Rotation paths and how fast each direction turns (degrees each step):
Each turn is a multiple of 5 degrees from 10 to 175, or 0.
Each row of a path follows its step; steps can be skipped.
Rotation 1:
step 5: [-17.6  -4.8  -0.7  15.6   5.8 -11.5   1.3  26.4  -1.2 -19.4  -5.4 -11.7
  -7.3  31.7   0.2 -14.4  -4.9  -1.9  -0.5  -1.3  -1.3  -0.8   8.1  14.7
 -11.3   8.0  -7.8   3.6  11.0 -18.6  13.0   0.9  17.8  -1.7  29.8  19.2
 -18.8  -7.8  13.6   4.5   7.8  11.2  -4.2  18.1 -12.0   5.2  15.7 -19.0
  25.6  -0.2   6.8  23.5  -6.9 -13.4   6.5   4.6 -10.4  -5.6   3.8 -20.7
  16.1   8.8]
step 6: [ -2.4   9.2   8.4 -14.2 -12.3 -22.3 -19.7   1.5  12.4 -19.8   2.0  16.4
 -20.2  30.9 -19.6   3.6   0.5 -10.9  -7.6   6.6  -9.0  -0.6   0.4   2.5
  10.8 -13.3 -22.0   7.7   4.2 -21.2   5.7   5.2 -10.1  -4.0  20.5   9.5
  -6.9  10.9 -14.8  13.1   8.2  17.4  -8.5  -0.1   2.5  23.1  -1.6 -20.3
  12.7   4.9   2.9   9.7   8.9   8.7  11.0  -8.3  -7.8 -30.1  -4.2   4.9
  -3.2 -19.9]
step 9: [-17.5   0.5  -1.7   6.7  -3.8  -4.9  18.1  15.3   1.1   1.6  29.9   1.6
 -12.7  13.6 -15.5 -26.0 -13.6   1.6 -15.5   2.8  -5.2  -0.4  -7.2   0.5
  18.4   6.7   7.7 -36.1   0.1 -10.2  -8.9  -2.7   4.9   9.0  10.3   3.6
 -22.1  -0.4  -3.9  -8.7  -5.7  12.7  -3.0 -16.0  23.3  20.5  16.0 -26.7
  11.7 -13.6   1.5   1.6 -10.9  15.5 -12.6  -5.2  -2.0  -5.7 -17.1   0.1
  -4.2 -19.0]
step 11: [  2.0   9.8  -1.4  25.8  -4.8 -13.7   4.3  -9.8   2.1 -12.6  13.4  -3.0
  15.0  11.9   1.6  -8.9  12.0  -5.8 -19.8  -4.8   7.4 -15.1 -20.9   4.3
 -10.2  24.6  -9.1  13.2  -6.4  -4.6 -13.6 -16.8  24.9 -15.0  12.6   7.2
 -33.8   0.7   2.1 -19.7 -12.3   7.0   1.3  -2.3   8.0   5.1   1.9  -6.4
  16.6 -23.1  11.7   1.0   8.2  27.5 -15.0  11.0 -20.4 -11.7   1.7   1.8
  -1.7  11.6]
step 13: [  0.0 -25.2  -6.1   9.5   6.9  10.1   7.3   4.0  -2.0 -26.1   2.4  14.4
  -2.2  21.9  -7.7   3.7   2.8   5.3  -4.0   2.9 -13.8  -8.7 -12.3  -3.2
  -2.2  17.8 -11.3  13.2   9.7  14.7   8.2  11.1   1.0  -9.6  29.1  10.7
 -25.6  10.5  15.3   9.0   5.8   7.8  10.4   1.6  -7.6  15.2   4.2 -27.6
  40.0 -10.2  -0.7   1.1   1.8   3.9   5.0 -22.9 -10.2  12.6   2.3  20.9
  -1.0  -5.1]
step 24: [-23.2 -22.0 -24.4  15.0  26.9   3.0  -4.0  -3.3 -18.4 -17.4  -2.7  -6.0
 -18.7  10.8  -4.4  -7.6  14.1   9.4  -5.4   1.8 -13.5  -3.6   8.9  11.0
  24.8  10.4  -6.3  15.8  -1.6   0.0  -2.2  23.1   3.3  -1.6  27.2  18.2
 -21.7  12.3   6.6  -2.3  21.0   8.8   2.5   6.8   2.5  11.7  13.4 -16.6
  21.3  13.7   0.6   3.6  -6.3   9.1   9.8 -10.5   3.7  -3.6  -5.3  -5.4
  -5.9 -13.4]
step 25: [ -0.7  20.9  -0.1   9.7  10.0  -3.1  -9.0  -1.2  -9.7   1.6  -1.3   5.0
 -26.2  26.2  14.4  -5.3   0.8  -1.1 -29.3   8.4  -1.5 -14.5   1.5  -3.3
   2.8   2.7 -22.5  12.0   8.9  -7.8  13.0  -4.8 -22.6 -15.2  19.1   4.3
 -17.0   4.6  10.4  10.0 -10.8  19.2  -0.9  13.6   1.2  -5.0  -3.3   2.7
  13.2  21.8   8.1 -19.6 -15.8  10.0  11.3 -17.4 -15.3 -31.6   5.6  10.3
   1.7  -1.1]
Speeds:
[ 0.6  1.7  1.7  4.1  3.0 -0.3 -1.4 -2.5 -6.8  0.4  0.5  0.4  3.5 -6.5
  0.8 -1.9  5.4  6.6 -0.6  5.6 -1.0 -3.1  3.8 -3.3  7.1  5.7  2.2  6.2
  0.9  3.7  2.4  0.1 -5.8  1.0  5.4 -3.0  3.9  1.4 -0.4 -0.2  1.1  3.5
 -1.6  1.2  4.5  4.0 -1.9 -0.6 -2.4  1.0  1.2 -7.0 -5.0 -1.1 -1.0 -0.5
 -1.4  3.2  0.7  0.5 -1.3  6.2] : 10
[-4.7 -0.5 -0.9 -1.8 -2.3  0.5 -0.9 -1.4  3.1 -4.1 -4.4 -0.9  4.4 -3.2
  1.5 -0.7  4.2  4.7  0.3 -3.5 -2.7  2.5 -4.0 -0.1 -2.8  0.6  1.0  5.4
 -5.6 -0.7  2.3 -2.1 -8.3 -0.6 -1.8 -0.7 -0.7 -7.0 -1.5 -2.8  0.8  6.2
  2.3 -1.7 -4.9 -1.4 -2.4 -1.3  7.9 -1.1  2.1  7.1 -0.1 -4.0 -3.3  1.4
 -5.9  4.6 -4.2  1.8  1.9 -2.0] : 40
[-3.8 -5.2  2.7 -3.3 -0.1 -2.7  2.8 -2.1 -7.6  6.0  0.4 -3.0 -1.0 -1.6
  4.3  1.2  5.9 -3.5 -3.2  0.0 -2.6 -1.1 -0.8 -2.3  2.5 -2.4  1.8  0.1
  0.4  4.5 -0.8  3.3 -0.1 -1.8  1.6  0.9 -4.9  0.7  5.4  2.9 -1.1  3.3
 -1.3 -2.5 -6.0 -2.8 -1.0  0.8  1.8 -6.9 -5.4  5.6  2.4  4.8  2.2  3.3
  2.6 -2.2  3.3  6.8 -1.6  5.9] : 35
[-1.2  2.0  2.5 -6.2  2.6  2.7  3.4  0.5  2.7 -1.9  4.9  4.6 -5.1  0.9
 -0.7 -3.8  3.7  0.2 -0.6 -3.8 -1.6  3.0  1.0 -9.2 -2.2 -0.4  3.9 -0.4
  0.7  0.8  0.7  3.8  1.7  1.3  2.8 -2.9  2.5  0.4  0.3  1.9  2.8  4.9
  1.5  2.1 -1.8 -2.9  3.0 -6.5  4.8  0.8 -6.0 -5.7 -5.9 -0.5  3.2  2.0
 -2.2 -1.3  6.1 -3.1  4.2 -6.4] : 95
[-2.2  0.1 -5.6  1.4 -2.7  4.4 -0.7 -6.5 -2.8 -1.2 -1.4 -4.7 -6.4 -0.2
  4.9 -7.2 -3.0 -1.7 -6.3  0.4  0.9  5.2  1.9  2.9  6.1  2.3  4.7 -3.8
 -5.9  2.8  0.3  1.6 -1.9  0.5 -0.5  0.0 -0.6 -1.0 -1.0 -3.1 -3.0  2.2
 -2.5 -0.3  3.5 -8.0  1.4  2.1 -2.9  5.8 -0.7 -2.0 -0.2  2.8 -0.3 -0.9
 -1.8 -1.9 -2.8  3.8 -1.5 -6.3] : 45
[ 0.2  7.8 -3.7 -1.3 -3.8  5.6  3.3  6.0 -0.1  4.0  0.3  4.6  2.7  0.0
  1.7  0.9 -2.0  7.7 -4.9  1.1 -4.1 -1.1 -5.5  2.9  4.1  0.4 -1.3 -6.0
  3.1  5.0  0.5 -0.5 -3.8 -0.3 -2.1 -1.4 -1.9  0.9 -0.9  5.9 -3.0 -0.1
  3.3 -1.6 -4.9 -0.6  0.8  2.2  2.6 -0.1 -1.2 -2.1 -2.1 -4.4 -2.7 -4.2
  8.4  1.5  2.2  2.0 -2.2 -2.7] : 60
[ 2.3  2.8 -0.2 -2.1 -7.8  0.8  0.8 -5.8  2.0  0.7 -3.8 -1.9 -0.5 -4.4
  1.0  7.5  3.0 -1.3  1.3 -4.0  4.7 -3.7 -4.0 -0.5  3.1  1.6 -5.5 -0.6
 -0.3  4.1 -4.7  0.7  4.0  0.4  3.2 -4.0 -1.7 -2.1 -4.5 -4.3 -5.8  1.4
 -1.0  2.7 -2.4  0.3 -0.3  1.0 -0.9  1.7  5.1 -2.1 -2.1  0.5  0.5  9.4
 -0.9 -0.3  7.2 -4.1 -2.2 -1.6] : 95
[ 1.2  4.0  0.7 -3.9  2.4  1.9  1.5  1.5 -2.8 -2.8  8.3  1.3  1.1 -1.5
 -2.8 -4.9 -2.8  0.0  1.5  2.2  6.7  2.6 -2.3  5.8  3.6  5.3 -1.2  6.4
 -2.7 -3.6 -2.3  0.2  6.9 -1.6  1.4  2.1  4.2 -3.5  0.2  4.5  2.4  5.4
 -4.5  2.2 -4.5 -5.5 -1.8  3.5 -2.0 -3.4  3.6  5.1  0.8 -0.2 -4.5  0.0
  2.4  0.7  4.5  0.0  1.5  0.7] : 120
